Y: rows in a few groups, each row roughly a mix of its group's directions (some rows in no group)
Y (120 x 10)
[[ 21   9 -18 -18 -33  11   5  25 -31 -18]
 [-19  -3   6  45 -16  21  -1  19 -29   6]
 [-42  30 -15   8   5 -11 -11  -4  26 -21]
 [  9  31 -32   4  38  -1   6   3 -14 -26]
 [-31 -21  22 -24  20  -1  -5  -8 -17 -33]
 [-10  14  18 -32  13   5  23 -18  22  34]
 [ -2 -36 -14  -3 -13   6 -17   7   9  47]
 [ 24  24  19  28  28  22  12   6  24   1]
 [ 29  18  12  32  -4  27  14  10  31   7]
 [ -6  -3 -39  11  40  26   4 -15  10  -6]
 [-27  25 -17  36   3   3  27   4  -1 -25]
 [-27   6  17 -19 -18 -40 -17   8 -16 -21]
 [ 31 -28  21 -35  12   3   4 -16   3 -23]
 [  3 -11 -14 -16  -8 -57  10 -14   9  -8]
 [ 27 -16 -46   1   1  11 -14   6 -21  19]
 [  8 -31   0  13  20  41 -10  -7   3 -30]
 [-16   2  39  -1  13 -30 -26  25  12  11]
 [  6   0 -41   5 -34 -18 -20 -14  14  18]
 [-14   1  32  -3  -3   8 -36   2  42   3]
 [ -3   3  -1 -36 -17  42 -10  27   5 -13]
 [ 17  10  20 -29  33 -30  -9  15  17  12]
 [  2   6  14  -4 -26  -6  -7 -40   5 -41]
 [  5  19  -7 -29 -13  -7  34 -28   3  30]
 [ 30  34   8   7 -38 -19  -5   1   1  19]
 [-27  10 -27  -1   6  -9  37   5 -24  26]
 [ -3  14  40 -23 -15 -37 -15  -2  -5  13]
 [ 15  11 -38   6 -24   7  25  25 -25   9]
 [-28 -23  -1  -3  50   8   8  -4 -13 -16]
 [-11   1  12 -43 -17  23 -22  20  -5 -23]
 [-22 -28  16  18   5 -36 -31   1 -11 -11]
 [ -3  -2  -4  10  30 -23 -14  32 -14  37]
 [ 18  -5 -22 -36  32 -21  -1   4 -24 -13]
 [  9  -5  -9 -24   7  -6  19  37 -11 -41]
 [-15 -27  38   1 -17  19   0 -17  31  -8]
 [ 42 -23  31  -3   9  15 -22   3   1 -18]
 [ -1   9  -1 -20  18  39  42  -6  -2  14]
 [-26  19   5 -20  22   8  30  -4  30  23]
 [-29  18 -12 -11  -6  -3  14 -30  38 -19]
 [-12  12 -36  -2 -17 -29 -13   3  38   1]
 [  3 -27   5  -8 -17  31 -11  -3 -37  27]
 [ 29   7   8 -29  17  36 -10   5  25  14]
 [-37  16 -22 -20  -8  22  -4 -28  18  14]
 [-29  -9  24  36 -28  21   5   3 -15 -10]
 [-32 -34  -7 -22  -7 -23   6  -6 -31  -4]
 [-41 -31  -7 -27  11 -18 -15  -4 -17   3]
 [ -9  -8 -41 -18  28  25  10  11 -23  -7]
 [-40  10  27  19  13  14   4  33 -13   2]
 [  4   7  -4 -42 -17  21   3  26 -27 -20]
 [ -4 -45 -32 -19   2  16 -16 -14  15   7]
 [  7 -14   3  -9 -28 -11 -11   2  20  51]
 [-15 -22 -25  13 -27  12 -38  -9  -4 -21]
 [ 36 -12  -7 -13  -1  -5 -14  20  -8 -45]
 [ 16  -7  16 -12  -5  10 -14 -19  -1  55]
 [ -1  45  -7   5  24 -10  13  -2  -7 -37]
 [  7   0 -31  -6  -8  15 -11  45  -5  29]
 [  2  12 -12  -2  -9  17 -21 -20  33  42]
 [ 43   1  -9  -1 -26  -3 -11   2   4  40]
 [  0  21  11  -8  26  -2  26 -28  23  33]
 [ 25   0  19 -23   0  -2 -26  37   2  29]
 [-21  29   3  -7  24  -2  42   3  25  10]
 [ 23  -6   7  -4   5  14  33 -37 -24  22]
 [ 22  -3  48 -19 -21  -8 -24  -4  -9   9]
 [ 20  24  -4  42 -10  19 -19 -15   3  23]
 [ -9  39 -29  22  19   9  19  -3 -11 -23]
 [ -1   4   0 -24  15  13  33 -34  17  29]
 [-12  10 -41 -22 -14  -7   7 -32  21 -13]
 [-17  19   4  40  12  30   8 -28   6 -12]
 [ -6  -9  12   6 -11  -4  11 -42  -2 -45]
 [ -1  26  -2   0  17  31  39 -15  12  23]
 [ -1 -15 -13 -11  -3  16  33 -46 -15  13]
 [-35  15 -31  19  28   9 -12   6   5 -23]
 [ 21  -7 -10  51  -4   9  -7  11  -2 -31]
 [ 22   0  -3  60   3 -13   4  -4   9   3]
 [  1 -23 -15 -10 -16 -49  -8 -26   5 -13]
 [ -7 -20 -38 -18 -44  12   0   6  -7   0]
 [-34 -35 -21  13   1  18 -14   9   6  27]
 [ 26 -47  22 -11  -2  14  -3   4 -25   2]
 [ -4  -9  -2   4 -46  -2  -2  -5  14  44]
 [-17  -7  23   5  -1   9 -43   1  38  -7]
 [ -4  22  11 -31  18   7  23 -17  19  34]
 [ -6 -15 -28  25 -20  19 -11 -24 -17 -31]
 [-14  16  16 -38  13   7   6  -9  25  36]
 [  4   3 -15   8  -3  61   7   2 -17  -3]
 [ 32  27   2  46  -7  -4  -9  14 -13  -1]
 [-11  -4  -8   6   9 -12   7   5   3 -62]
 [ 25  21 -10 -25  31  -4  21 -19  11 -26]
 [ 19  14  36  11 -20 -35  -9  20 -13  10]
 [ 13  17 -46  -4  21 -15  -7  16 -15  23]
 [ 26 -21  43  -7 -16   6  17  -4 -26 -10]
 [ -7  -5  -5  -4  -6 -30 -31  31 -11  35]
 [ -1 -37  47 -12 -21   8   2 -10   7  -4]
 [-27 -25  -9  -8 -22  -9  11   6 -12  45]
 [ 15  21  -8  37  25 -23 -19 -19  14  13]
 [-39  29 -12   0 -14 -24 -11  -3  31   8]
 [-13 -13 -18 -12 -27 -25  -7  12 -19  41]
 [ 29  35  13   3  10  29  26  -5  21   3]
 [ -6  -4 -13  34 -30  19 -18  11 -34  11]
 [-23 -11 -10 -12 -19  -7 -45 -22  22  -9]
 [-10  40 -36 -13  10 -18  16 -14  17  -3]
 [-13  11  20 -42   8  22  15  -2  23  25]
 [-20 -18  43  -2 -21   9   1 -17  26 -18]
 [ 19  -1 -12  18   0  27  26 -37 -21 -17]
 [  7  15 -29 -15 -11   2 -26  14  43  11]
 [  8  -6 -24  48  31 -15  -4  -9  -7  -6]
 [-16 -24 -15  -4 -20   0 -25  -1  30  37]
 [ 33  -1   8 -35   3 -20 -16   6  24  26]
 [-27   4  -3 -13  21   1 -32 -40 -19   8]
 [ -6  -5  -3 -10 -14 -12   1 -27   7  56]
 [-33  15 -22 -11   3 -29  33  11  21  -4]
 [ 48  30   3 -14  20 -10   8  -4  -4 -19]
 [ -9  12  20 -24  -9  -2   9 -27  35  32]
 [ 20  11 -34  -5 -22  41  -2  14   6 -15]
 [ 16  -1  33   7  18  41 -30   5  -1  -9]
 [-27  12 -31   9 -23 -29 -13  11  24  14]
 [-23   7  -5 -56   2  -8  -2 -21  -8  10]
 [ 36  -4  -3  10  16  23  33   3 -25  21]
 [ 24  -5 -34 -16  -3  25  13 -31  11 -22]
 [ 19   5  12  25   1  48 -16  10 -22  -5]
 [-18   4  18 -31  10   7  19 -21  27  33]
 [ 14  16 -43  19 -27   2 -32   0  -1   3]]
which group is each row in? (one row of each group first)
[20 31 19  1  2 35 -2  0 37 -4] -> V
[-14  -3  18 -12  12 -14 -28   7  48  15] -> X
[-22  20   3  20  22   3  33   7   2 -38] -> W

[-19  10  13  37   2  40   6   1 -26   9] -> W
[-20  -8  -8  15  22  -4 -15  35  -7  40] -> X
[  1  -1 -47  23  27  10  -3 -25   5 -12] -> V
[ -3   6 -10  44  -3  -8  -1 -24  -5 -40] -> W
[-12 -17 -32 -23   5  35  12  10 -19 -23] -> V
[-46  15   7  -2 -25 -10  24 -19   8 -17] -> X
[  0 -14 -52 -20 -28   2  -4 -14  12  -4] -> W
[-19 -34   7  19 -12  22   0   7 -39 -16] -> X
[-23  -8  -2  36 -31   9 -16  18 -14  26] -> X
[-15   5 -16 -46  20 -10   4  -4 -35   0] -> V
[ 32 -31 -21 -22 -25   8   2 -19  -4  20] -> X
